In the data rows, zero lies at 4.5, halfway between 4 and 5.
Here are some points:
[5 5 1 1 5 4 6 1 8 4 1 5 1 4 0 9 2 6 6 6 4 6 5 6]
[5 4 4 5 4 4 5 4 5 3 3 4 3 4 4 5 5 5 6 6 4 3 4 5]
[5 6 6 4 6 4 6 6 2 5 5 6 7 7 2 3 5 3 2 4 4 1 7 4]
[5 7 5 5 6 7 1 8 5 8 5 5 4 7 6 5 3 6 4 5 3 5 5 1]
[1 3 3 1 3 7 7 5 4 3 6 6 3 6 4 5 6 5 3 3 5 9 6 5]
[4 5 6 4 6 4 2 4 5 5 7 6 7 6 8 3 2 3 4 2 3 5 3 5]
[4 1 2 6 4 0 6 4 5 2 5 7 3 2 7 7 2 4 4 7 5 3 7 9]
[7 7 8 7 4 5 1 4 5 5 3 0 5 2 2 3 3 5 5 5 4 1 1 4]
[6 5 4 7 3 5 4 4 4 3 4 6 6 4 3 6 5 3 4 7 3 3 4 4]
[1 6 8 2 6 5 4 5 3 3 6 3 7 4 7 3 6 7 5 2 5 6 7 7]
[5 2 1 7 4 4 5 4 4 5 3 7 5 6 5 6 3 4 2 6 7 5 5 4]
[4 4 4 4 4 5 4 4 5 4 4 6 4 4 5 5 4 5 4 5 5 6 4 5]
[5 5 4 4 4 4 4 4 4 4 4 5 4 6 5 3 3 5 5 4 3 5 4 4]
[4 4 3 4 2 6 4 1 6 0 1 3 0 2 4 6 3 5 7 4 2 7 2 4]
[4 5 1 6 5 1 2 1 9 7 3 5 2 4 5 6 1 5 7 6 4 5 1 6]
[6 4 4 5 5 3 4 5 4 5 7 8 8 4 6 4 6 3 2 3 5 5 6 6]
[3 4 3 3 4 2 3 6 4 5 3 5 5 5 5 3 6 4 5 4 6 5 4 5]
[5 4 3 3 3 6 7 4 5 5 4 4 2 5 3 4 3 3 4 4 4 5 5 4]
[7 9 8 3 5 3 7 2 7 4 9 4 7 3 7 5 8 3 5 4 3 3 5 9]
[5 5 5 6 4 3 4 6 3 4 5 5 5 6 5 3 5 4 3 3 4 3 6 6]
[3 3 6 6 5 3 5 6 3 3 5 4 6 3 7 5 5 6 5 4 6 3 6 7]
[3 4 4 4 4 5 3 5 4 4 2 4 5 5 5 5 4 5 4 5 5 6 3 4]
[4 1 5 6 5 2 8 3 2 4 4 5 6 2 4 6 4 5 5 7 6 3 6 6]
[3 1 6 5 6 0 5 6 3 2 6 4 6 2 3 4 4 5 4 3 5 3 3 5]
[5 3 3 4 3 4 3 5 5 3 5 7 4 5 5 6 5 5 4 5 3 6 6 5]
[4 4 5 4 3 5 3 6 4 3 5 6 5 4 5 5 5 4 5 5 4 6 5 6]
Here are 10 more points, each followed by its number:
[4 5 5 5 5 4 4 4 5 5 6 5 6 5 5 4 3 4 5 4 4 4 4 4] 0
[3 6 3 3 7 2 6 4 1 6 0 2 5 5 1 3 0 8 6 6 6 3 4 1] 1
[3 5 2 4 4 4 4 2 6 3 0 2 2 2 2 6 4 6 7 6 6 6 2 5] 2
[4 6 4 5 3 3 2 1 5 3 4 4 6 1 7 8 4 6 7 6 3 5 5 9] 3
[3 2 3 8 4 3 2 6 3 1 2 5 4 3 9 8 3 7 7 8 3 6 5 7] 4
[4 5 4 5 4 4 5 6 7 5 2 4 3 4 3 5 6 4 4 5 6 4 3 8] 5
[5 4 4 7 4 6 3 2 6 5 6 5 5 5 6 6 3 3 3 5 4 5 4 4] 6
[6 5 5 4 6 4 3 5 3 5 5 4 5 6 4 3 3 4 4 2 4 4 6 3] 7
[5 5 6 4 6 3 6 6 3 5 6 7 8 6 3 5 4 4 2 4 4 2 7 3] 8
[4 3 5 7 4 5 3 6 7 4 7 7 5 3 8 5 7 4 4 6 5 4 4 9] 9
Which of these numbered points is nearest to each point below by angle, seen from the average point of the first points? Its number follows each.
[5 5 6 4 5 4 3 4 6 6 7 6 7 5 7 4 3 3 3 4 3 3 3 5] > 0
[6 5 4 9 2 9 1 2 8 4 9 9 5 5 7 9 2 1 0 4 2 6 3 5] > 6
[5 5 5 5 5 4 4 5 4 5 5 5 5 7 5 3 4 4 4 3 4 4 6 3] > 7
[6 5 5 6 4 5 4 3 5 5 4 6 6 5 4 7 4 3 4 6 3 3 4 5] > 6
[4 3 4 7 4 4 3 6 4 2 3 5 4 3 7 6 4 5 6 6 4 4 4 6] > 4
[2 4 1 3 4 4 3 0 6 2 0 0 0 0 1 7 4 7 8 7 6 5 0 6] > 2
[7 9 5 2 5 3 5 1 4 3 5 2 6 6 4 1 6 5 6 1 2 3 7 4] > 7
[3 6 2 4 4 3 5 6 8 4 0 1 0 3 3 6 7 3 5 6 6 5 1 9] > 5
[5 4 5 4 4 5 5 5 4 4 5 5 5 5 4 5 5 4 4 5 4 4 5 4] > 8
[4 6 7 3 5 3 2 4 6 5 7 6 7 6 7 5 4 4 4 4 3 4 2 4] > 0
[5 4 4 6 5 5 4 3 8 6 6 5 3 5 3 6 3 4 4 5 5 4 3 6] > 6
[4 4 5 7 4 5 4 6 5 4 6 5 6 3 6 4 6 4 4 6 4 4 4 8] > 9
[3 4 5 5 4 4 6 6 4 3 3 5 5 5 2 6 5 5 3 6 4 3 4 7] > 5
[6 5 6 5 4 5 3 7 2 3 5 6 6 5 3 4 7 4 3 6 3 4 6 5] > 8
[6 5 6 4 3 4 5 7 3 3 5 6 6 5 4 3 6 4 4 4 4 4 6 4] > 8
[6 6 5 4 5 5 3 4 5 5 5 4 5 5 4 2 6 4 4 2 5 6 4 4] > 7
[2 4 5 4 4 7 6 4 5 4 5 4 4 5 3 6 6 4 3 5 5 7 4 7] > 5
[6 8 7 4 5 3 7 2 5 4 8 4 7 3 6 5 7 4 4 5 3 2 5 9] > 3
[4 3 4 4 4 5 7 7 4 4 6 7 6 7 4 5 6 2 1 6 6 5 6 7] > 8
[4 1 3 5 4 1 6 6 4 3 5 6 3 4 5 5 3 5 5 6 5 4 6 8] > 4
[2 4 4 4 5 4 6 5 5 3 3 4 4 5 2 6 5 4 4 6 4 3 4 6] > 5
[6 8 3 9 6 7 0 3 9 8 2 4 3 3 8 6 4 4 7 8 3 4 0 5] > 6
[6 6 1 4 3 7 6 4 5 8 3 5 3 6 5 5 4 3 4 5 5 6 5 2] > 6
[5 6 5 4 7 4 2 2 6 5 7 5 7 5 8 5 2 4 4 3 3 4 4 4] > 0
[7 5 4 6 5 5 4 4 5 4 4 6 6 4 4 5 4 4 4 6 3 3 4 5] > 6
[5 3 3 5 3 4 5 3 5 2 3 5 3 3 3 5 5 4 6 7 3 3 3 5] > 2
[2 5 7 3 5 4 5 5 3 3 6 4 6 3 6 4 6 6 5 3 4 6 7 6] > 3
[4 5 6 4 5 6 4 4 5 4 5 3 4 4 5 4 4 5 5 4 4 5 3 4] > 0
[4 3 5 4 5 5 5 5 4 5 3 3 4 5 4 4 4 5 5 6 4 3 4 3] > 1
